Each path below is one point turned by a fixed rotation once a step. After each direction that follows a path, write how fast that rotation turns it, in degrees a step (0 if it stays still).
Each turn is a multiple of 5 degrees from 10 to 175, or 0.
Each row of a path follows its step; steps can be skipped.
Path 1:
step 0: [ 15 -25 -10  -9   4  25   7 -23  -1   6   0 -12 -14  37   7   4 -27   5
  18  -9  25 -16 -30  -1  -7  25  17  40   9  -4   7   1  13 -13  16   2
 -14  -5 -14 -62  12  -8   4 -10  21  19  11  16   6]
step 4: [ 23 -33  -5  16 -25  -3  40  -5  11  -5  10  10  19 -23   5   9 -20 -19
  15 -14  18  -4  19   2 -14  -6  10  15 -17 -24  23  -7   1 -32 -13  33
  14 -31 -38 -24  37   3 -10   4   3 -12  -9  12  -3]
step 5: [ 13  15  -7  23 -22 -14 -33 -18   6   9 -11  -5 -28  11 -14   4   8 -14
 -25  -8   5 -20  18   0  -9  43 -10 -11  24  30  11 -32  29  20 -18   4
  10  -5  -7   0 -23 -17  -5 -40  17   0  16  25  21]
step 7: [-24   1  18  12  -8  -1  25   8   5 -24  23  21 -14  -4  18 -19   3  23
  -2 -23 -20 -48  24   6 -34  -9 -20  -9   1 -23   3 -15  12 -26   1  -2
  -3   9  20  -8 -14 -36 -32 -11 -31  -4   9  17  -4]
step 10: [-15 -19   0   9   8  21 -24   1  16 -15  -7 -10   0  -1  15   7 -11   4
 -23  13 -39 -16  36 -11  22  27  23  18  -1 -33   6 -17  16  10  21  -3
  18  13  -1 -42  22   5  26   0 -18  33   4  22   1]
step 13: [-28  34   1 -22  -5  16   1  40  -1  13 -26 -16 -43  41  -4  12  17 -20
  -3   9  -9  -1   6  -8  -2  32   7 -38   1 -13  26  -7 -13   3  -7   9
  14  25   9  -1 -15  12 -14 -20 -20   3   8  -7 -27]
step 16: [  8   0 -27   1 -12 -35  -9   4  -2 -33 -25 -20   0  19 -12  43 -21 -23
   1 -10  17  14  -2   9  29   7   5  36  13 -26   5  18 -36   7 -23  13
  12  -8   0 -16   1  25   7   1 -17 -29   2  14  -8]
step 17: [  5  28  30 -30   4   6  24  13 -11 -17  -8 -22  -9   9 -13 -17 -19  13
  17  -5 -22   3  12  -3 -21  20 -14  -5 -14  14  12 -12  34  18 -32  26
  12  14  40  -5 -14 -20 -18 -25  18 -10 -30   6   6]
Directions:
[  1   1  -6  -8  -2   0   7  -2  -3  -3  -4   2   3   4   3   7  -7  -4
   9  -6  13 -12  -4  10   2   1  -4   7   2 -11   3 -12  -2  -4  -5   2
  -4 -10  -1   4  -4  -1  -5   4   6  -2   8 -11  -1] | 90
[  5   2   1   5 -12   0   7   0 -13  -5   3   9   4   2  -8  -5  -5   1
  -4  -3   1  -7  -1  -4   1   1  -3   7   0   2  13  10  -2   6  -9  -7
  11   9  -5   4   4  -3   0  -7  12  -7  -1   1  -1] | 25
[ -8   6 -11 -10  -1   3  -4   1  -4  10 -15  -2  -3  -8  -7  -4   4  -6
  -3  -7   3  -6  -9  -5   8   7   1  -5  -2   0  -1  -1  -9   4   2 -11
   1  -2  -7  -2   6   3   2   6  -5  -6  -5   4  -9] | 145
[ -3   5  -7   9  -6  -2  -7  -3  -2  -8  -2  -4   5  -4   6   4  -2  11
   9  -1 -10  -6   0  -2  -7  -2  -6  -6   8   2  -2   3   0  14   2   1
  -3  -3 -10   3  -6  10   0  -3 -11  -9   9  -3   1] | 175
[ -2  -7   1  -6  -6  -5   6 -12 -11   6  -5  -2  -4  11   2  -6   6  -4
   4   8  -5  -6   4   6   9  -4  -2   2  12   5  -5  -3  13   4  -2   0
   3   7  -1   0   4   6  -4   1  -5  13   3   4  -5] | 145
[  5   7   4 -11   1   1   4  -9   9  -2  -3  -1   4  -5  -3  -8  -7 -10
  -8   6  -1   0   3   0  -3  -2  11   1   9   2   5  -6   0  10   1   2
 -16   3   2  12   4  -2  -1  -7   0  -8   1   4   6] | 120
[  8   5   6   9   8   1  -6   7  -2  -1   2  -9  -1  14  -4  -2  -3  -4
   2  -8   2   4   7   0   5  -5  11  -6  10  -3   0  -5  -3   1  -7 -12
   3  -1  -7  -1  -4  -7  -2   8  -1  -2  11   9  -1] | 130
Path 2:
step 0: [  6  20  -9  23   1  14   1 -31  17  36   1 -33 -25   6 -19  57  12 -27
  35   6  10   1   0  18  -9 -12  25  -2   3 -41   4 -31 -14  22   6   1
   4   3 -10 -13  17 -21  17 -49 -16   5 -18  -1  -6]
step 1: [ 19 -11   1 -22  -6   6 -21  18  44 -17 -10 -15   0  51  33  -5  -6   9
  23  -5 -31 -15 -36  16   5  16  29  13   4  39  26  20  27 -12  17   1
 -22  -2 -30  -3  38   9   3 -10  -4  -7   2 -17  18]
step 3: [ 42  10 -10  -7  15   7  21  -7  12   8  -9  -1  -7   5  -4  -9  16  -1
  23  -4  12 -22 -25  32  21   4  15 -28  -4 -43  23  53  10 -23  12 -15
  -5  -4 -25  18  32 -11 -16  -4 -54 -10  -1   6  21]
step 5: [ 16  13 -21  30 -15  20  44  30 -52   4  12  -1  -7  -6   1   4   5 -17
   2  33 -12 -29  -2  -5  20   8 -12 -19 -15  17  -5  22  19 -11 -22  -5
 -21   8  29  17   8   4 -15 -21 -58 -29  -1 -18  -3]
step 7: [  0  15  -6  -3 -23 -19   3  -1 -11 -41   7  -2 -25  17  34 -12 -31  -7
   9  45  24  -8 -14 -14 -28   0   5  20  -4  33   4  -9  56 -14   7 -15
   0   2  21   0   8  22  14 -57 -14 -12  -5 -13   8]
step 9: [  5  13  10 -34  18  14   6 -14  45 -10   1  -8 -27 -19  30 -23  14  26
  23  11  34 -24 -45 -10  24  -9 -16   4  -1  -6 -13   2  49  15  33 -16
  -8 -19  -8  -1  16   9   3  -9 -10  12 -39 -21   7]
step 10: [-11  20  41  15 -18 -16 -11   0   1   0  -5  26 -26  -2 -47  -2  -4 -38
  17  22  -3  23 -25   0 -26 -20   4   4 -29  38  31   2 -16 -13  34  11
   8 -28  16  11  15  21   5   3  -9  26  19  -8  33]
step 13: [ 22  -7  10   8 -25   3  24  34 -15   7  -8  -7 -28   9  11 -10 -22 -24
   0  48  38   4   6 -14 -12  -5 -27  -4 -19 -20  30 -11  13  12 -23  27
 -46  18  29  -7  28  -3   9   8  -3   7  31  28  27]
Directions:
[-10   6   3  -8  -3  -9  -2  -2   0   1  -2  -2 -10  -3  -4 -15   3   2
  -6  -4   6   0  -4 -10   7  -5  -7  -7 -11   2  -6 -12  -1  -3   5   2
  -4  -6  10   4  -2  -3   1  -1   5  -2   5   2   9] | 20
[  5  13   0  -2   0  -3   2  -6   1   3  -9  11  -2   6   6   1   0  -9
  11  -5   2  12   4  -4   0   0   8   5  -5 -10  -9   5  13  11  -4  -2
   4  -6   3  -1   2  -3  -1   5   1   2   6   3   5] | 115
[  1   6   0  12   0  -1   1   8   1   9 -15   8   2   0   4  -2  -6   6
  -2  -6  11  -2 -10  15  -2   6   5  -2   0   3   0  -6  -6   0  -1  -3
 -15   5  -3   5  -1  -5   1   3  -1  -4   7   6  -3] | 35
[  0   0  -4  10   4   6   5  -4  -7 -11  -3  -6   5  -2 -11  -4  16  -5
   1  -2   3  -7  -7   0   3   4   5  -8   9  -6 -13   1   2   6   6   7
   4  -2  -1  -1   2 -11   1  -3   3  -1  -2   9  -3] | 125
[  2   3 -13   1   2   1   6  -3   9  -2   3  -3   0 -11  -6   1   3  -8
  -3  -9   0  14   9  -2   0   0  -1  -5   4   1   6  -3   4  -6  -7   8
 -19  -3  -6   5   0   2  -2  -4  -8   5  -4   3   1] | 135
Path 3:
step 2: [ 30 -26   8 -14 -17 -45 -21  21  27  -2  18  14  43  -2 -10 -18  33  -2
  13  -8  -6 -21 -17 -17  -5 -24 -34  36  -4 -25  -9 -31   0 -10  10   1
 -17 -19 -52 -22  21   3   0  -5 -11   9   4   8  36]
step 6: [  3 -36 -44 -11  18 -46  22  33  14 -19  14 -29  21   8  27 -44  13  22
   3   7  -6   9   7   2   5   7 -12 -36  29  22   7   1 -14   7  14  -1
  -1 -17 -39   6  39 -13   5  21 -15 -20  -4  39  16]
step 8: [-24 -11 -17   3  23  -4 -38   8  12  15 -10 -36  24  23 -11  22  -5  13
  22  38  20  23 -30  -2  -6 -57   6 -14   2  13  -8 -42 -25  19 -17 -14
 -33 -23 -15 -26  -9  21 -18  18 -23  16  -1   3   3]
step 9: [-15 -31 -10 -14   1  -8  11  40 -28  -1  -5 -28  -9   3  29 -21  -2  10
 -16 -20  12  -6  29  13   7   3 -11 -16 -40  30 -32 -30  21   2   5  -4
  -8 -15 -15 -24  46   4  21  12 -25  28 -29  42   9]
step 12: [  7 -15 -21  -2  35  -2 -26  22  -1  31 -21 -15  16  26 -18  -9 -23   7
  -7 -14 -24  22   2  15  20 -15  19  27 -37  -3  20 -23  22  24 -20 -11
   3   4 -16 -16  53  27  35  24 -30  -7 -11  30  21]
step 14: [-52   4  -8  17  16 -45 -34  26  -4 -10  -4   7  33   8  26   7   9   0
  19 -32 -28 -38  25  -1  -5  -3  12   1  -9  -7 -10 -28   1   8  -8 -10
  -8 -47 -16 -32 -12 -15  -2  13  41  11   1  15  22]
step 16: [  0 -10  23 -13  25 -22  -1  35 -17 -18  11 -19   1  -6 -24  -3  26  -8
  -2  39 -24  11  21  14  15   1 -17  25 -29  -2  16 -27 -28 -11 -53   4
 -10  17 -48 -14  -2  -6  28  34  -5 -11  37  13  -3]
step 17: [-39  30 -25  -8  30 -36 -31 -12  -4  16   4 -23  12   5  30  41   4  15
  12  13  -1 -33  23  -2   8  -5  13  25  -7   7   8 -44  10  18 -11  12
 -46 -33  10  30  29   7   2  29  -6   2  -1  -1 -14]
Directions:
[ 11  -2  -2   5   2  -1  -1  -4  -3  10   8   2  10   4   1  14  -2  -2
   0  -1  -9  -6 -10   3   5   7  -8   1  -4   0   5   6  11  -7   3  -9
  -9   3   3  -2  11   1  -4  -8   1   9   0   1  -4] | 140
[  5   6   4  -6   5  -8   3  -2   5  -8  -8   6   3  -9  -3  -7  12   7
   1 -13   2  -6   0   2   1   5   1  -8   4  -7   0   2   1   2   7  -2
  -9 -17  -1   2   4 -10   1  -8  -2   3  -2   3  -4] | 90
[ -2   7  -3   2   5   4   6  -7  -7  -4 -15   5   0   5  -3   4   9   4
   6  -6 -14   5   3   1  -2  -4  -3  -1  -7   4   2  -2   0 -11  -3  -8
   1   4   2  -7  -1  -6   1   9   2  -6 -12  -8   9] | 160
[ -2  -8 -14  -3 -14  -2  12  -2   0  -6   6   7  10   1  12  -6  -4  -7
   1  -4   3  -7   1   6  -4   5   2   1   4   2   1   1   3  -8   2   1
   3 -10  -2  -2  -3   2  -4   4  12   1  -1  -4  10] | 85
[ -3   3 -14  -2   7   2   2 -14   6  -3  -7  -7   2  10   1   5  -3   9
  11   6   4   7 -11  -3   1   4   9  -2   6  -4   5   2   8   0  -3   7
  -2  -3   3   9  -2   7  -4  -3  -2  -6   0   7  -1] | 155
[  8   5  -3   6  -1 -11   3   5 -16  -6   3  -4 -11  -2  -1  -9   3  -1
   5  12  -3   3   2  -5   2   6   2  -3   3   0  -2   3   3  -8  -6  -2
  -1  -1  10  10   9  -2   8   4   7   3   9   2   2] | 110
Path 4:
step 0: [  6  -6   5 -27 -31 -11  46   4 -38 -22 -31 -23  10  15   6  25 -21  10
 -20  -1   1  24  21  -7  -5  39 -11  12 -39  -8   0   7  -7  15 -39   8
   8   2  11  27 -19   6  10  13  16  -7  -8   0  -5]
step 2: [  9  24  28   0  35   0  28 -26  -3  17  -6  -4  22   8 -16   2  16  -1
  14  -7 -13  18  22   2  17 -17 -11  23  19 -10  54  -2  -1  -5  -2 -13
  33  14  -6 -31   2   6 -23  27 -17 -19 -18   0 -34]
step 3: [  5   9  33  -9   3 -12  42 -29 -17 -36 -42  10  12 -16   7  21 -23  16
 -14 -11   6  22 -19   9 -11 -16 -24   2   4   5  13  -7  18   6  25 -28
   3 -21  -2  -1  13  10   5  35  -3  -7 -14  13 -42]
step 5: [ 10  18   3  22  22 -14  32 -10 -24  38  16 -13  17 -10  14  -7  12  41
   4  13  14  -5  17 -14   0  -2  24  30 -12 -23  21  23   6 -20   0   0
   7   8 -42  -5 -22   0  19 -37  -4   6  -4  25 -19]
step 7: [-27   6  -9  32 -26  22  27 -25  11 -48   2 -16   8 -24 -19  -8   3   1
 -17 -24 -15  21  -1  -3  14  19 -17  16 -11 -30 -34  18   6  21  -7 -28
  12  20  -3  -8  -9 -39 -13   3   6 -10 -18   3  -4]
step 8: [-15  -3  -8  29 -18  12  14 -31 -16  -2  -7 -33  10  -1 -12  -8 -24  -5
  -6  -5   2  13  17 -25 -18   6   4   4 -35 -22  24  -5  18  36 -20 -17
  31  15 -14  -8 -52   8  -2 -25 -30 -14   3 -24 -11]
step 15: [ 11  17  10   3  11  13 -20  12  13 -46   5 -28  20   9  12   9 -24  43
 -33  -6  -5  33 -18 -15 -19   4 -17  -1 -18  -4 -20  -3  17   9  22 -29
  -2  25 -12   6 -16 -16  -7 -36 -12   2   5  32 -21]
step 18: [-34  22 -48   3   6   3  17  -2   0 -44   7 -49  -9   1  15  22   7  23
  -4 -13 -25  31  -8  17 -24   8  -9   5 -13  37  12  -5 -18 -10  -8  -8
  21  26  12   1 -17   4  -1  17  27   3  -3   5   3]
Directions:
[ -1  -6   1  -2   2   8  10  -2   3   6  -4   9   4  -8  -3  -5   1  -1
  -3  -6  11  15  -5  -1  -3   1  -7   0   0  -5 -11  -1  -4   2  -6   5
  -9  -3   7  13  10  -5   2   1   9  -4   5  -4   1] | 115
[ -6 -16 -11  -2  -6   4   3  -8   2   4   4  -3  -5   9   1   9   2  -2
   3  -6   0  -3  -2  -8   8   1   3 -11 -16   0   0  -4 -11  -2  -4   4
   7   4   8  -1   0  -1  -4   4  -4  -1  -4  -4  -2] | 35
[ -4  -7  -4 -14  -6   3  -5  -3   4  -9  -6   2   5 -15   0   4   0   5
   4  -3   4   0   6   3   3   9  -8  -2   1  -5   4 -12   7  -1  -3   8
  -6  -9  -5  -7  -9  -5  -3  -4  -9   2  -1   5   0] | 90
[  5   1   6  -3  -4   5  -3   1  -5  -4   3  -5  -2 -11  -2  14   4   1
 -10  16   7  -2  -6   1  -1   0  -2  -2  -7   5  -7   0   2  -1   3  -2
   0   5  12   1  -4   5  -4  13   4   1   3  13   4] | 120
Path 5:
step 0: [ 13 -12 -17  17   8  26  14  -6   4  -4 -21  -7   7  14 -16  11   0  28
  17  23 -12  27  -6 -33  27  -3  -9  10 -27  10  -7  44   0  24   8  41
   4  17  -8 -48 -20  25  -2  24  22 -27   3 -10   3]
step 2: [-12  18   6  28  11 -19  37 -23  14 -14  -3  26   2  16  38 -28  -5  -1
   4 -14 -22  -2  -1  10  -7   1  18  12  13   2  52  10   3  38  19  25
 -12 -33  -9  -7 -40  12  16 -35   6   1   9  -3  13]
step 5: [-32 -30 -36 -34 -11  32  13  -2  20  17   3  20  -1  27 -37 -26   1  10
  -1  11  -3  13 -18 -19  21  16  12  21  -1 -26   7 -26  -4  40 -13 -37
   6  18  13  -1 -23  11   2  14   7  18   0   7 -21]
step 7: [  8 -10 -16 -46 -34   9   9  -2  -5 -15  -3  19 -16 -31   4  18 -11  -7
   2  10  32 -11  10   4  17 -43  -3  13   5  -7  30  12  26  26  15  -3
 -13   1  -1  25 -20  10   1  -7  -3  15  10 -24  65]
step 9: [ -5  16 -12   3 -14  22  18   8 -18  10  12 -10 -11  24 -18  -5 -35  13
  14 -14  23  16   7   6   5 -22  10   5   1  -2  27 -31  25 -25   9  18
 -18  59   5 -20 -31  -3  16  17  14  26  25 -20 -36]
step 14: [ -4  23 -10  -4 -18  15  23   2 -12   3  -6 -21  -2   3  -7 -24 -22   9
 -19   0 -22 -29  33   0  28 -24  21 -11   2  -9  -6  -5   8   9 -23  -3
  50  -6  25   9  26  21  45 -33 -22  17  21  10 -31]
step 15: [  3   1 -32 -11 -33  38   0  15 -35  27 -30  25 -15 -25 -15  20   2  44
  10   5  31   2  -9  -7  30  18   5   9  42 -12  18  19  -2   3  -8   8
  32 -12   7   6 -13  -7 -11  10   5 -18   7 -15  11]
step 17: [ -2   1  -5  19 -19   5   1  10  18 -22 -20 -11 -28 -13  17 -23 -25  11
 -23  -9  10  -3 -17  18  11  -8  26   8 -10  -6  45 -22  19   2  34  -3
  -6  33 -60  10 -13   3  18  32  -8 -30   9  -9   7]
Directions:
[  6   4   1  -1   1   3 -10  -1   4   5  -5  10  -5   5   0   6 -11  -7
   9   8   4   6  -4   6   1  -4   4   2   5  17   0  -2   5   7   4   5
  -1  12  -1   1  14   5   6   3   3  -5   2   0   4] | 40
[ -1   0   4  -6  -9  -5 -16   5   1 -11   6   1  17  -1   0  -1   3   6
   2  -4   2  -6  -1  -1   7  -3   3   9   2  -7   2 -10   3   1   5  -9
  11   4   0  -1   3   0   1   7   7  -4   2  -7   6] | 35
[  7  -9  -6  -5  -8  -4  -1  -1   3  -2  -4   2   3   0  -6  -6   1  -1
  -4   0  -4 -10   5  -4   0  -7  -3   6  -1   1  -8  -3   5   0  -5  12
 -14  -9  -5   8   4  -2   6   5  -9 -13   4  -5  -8] | 110
[ -2   3  -2   3   5  -8   2   3   4   1   9   8   2   2  -4   2   1  -2
  -5 -11   0   6   9   7   9  -3  -5   2   8   2   7  17   9  -2  -1   3
  -3  -3   9  -6  -6 -10   9  11   6  -5  -2   4  -1] | 160
[ -6 -10  -2  -1  -1  -2   0  -5  -8   1   3  -1  -3 -10 -15   2   4  -2
   6   8  12  -2   7  10   2   4  12   3  -5   5  10  -3   0   1  -1   0
  -8   1  -3  -5  -9   1  -6   0   8  -3   3  -8  -2] | 170
[  5  -1   2  -1  -5   2   0   6   4   1  12   3   1   8   1  -3   8  -1
  -7   1   2   5 -15   3  -8   1   3   3   2   3  11  -9  -6   4   1   3
  -6  -1  -3  -5  -1  -1   1  11  -3  11  -4   2 -18] | 95
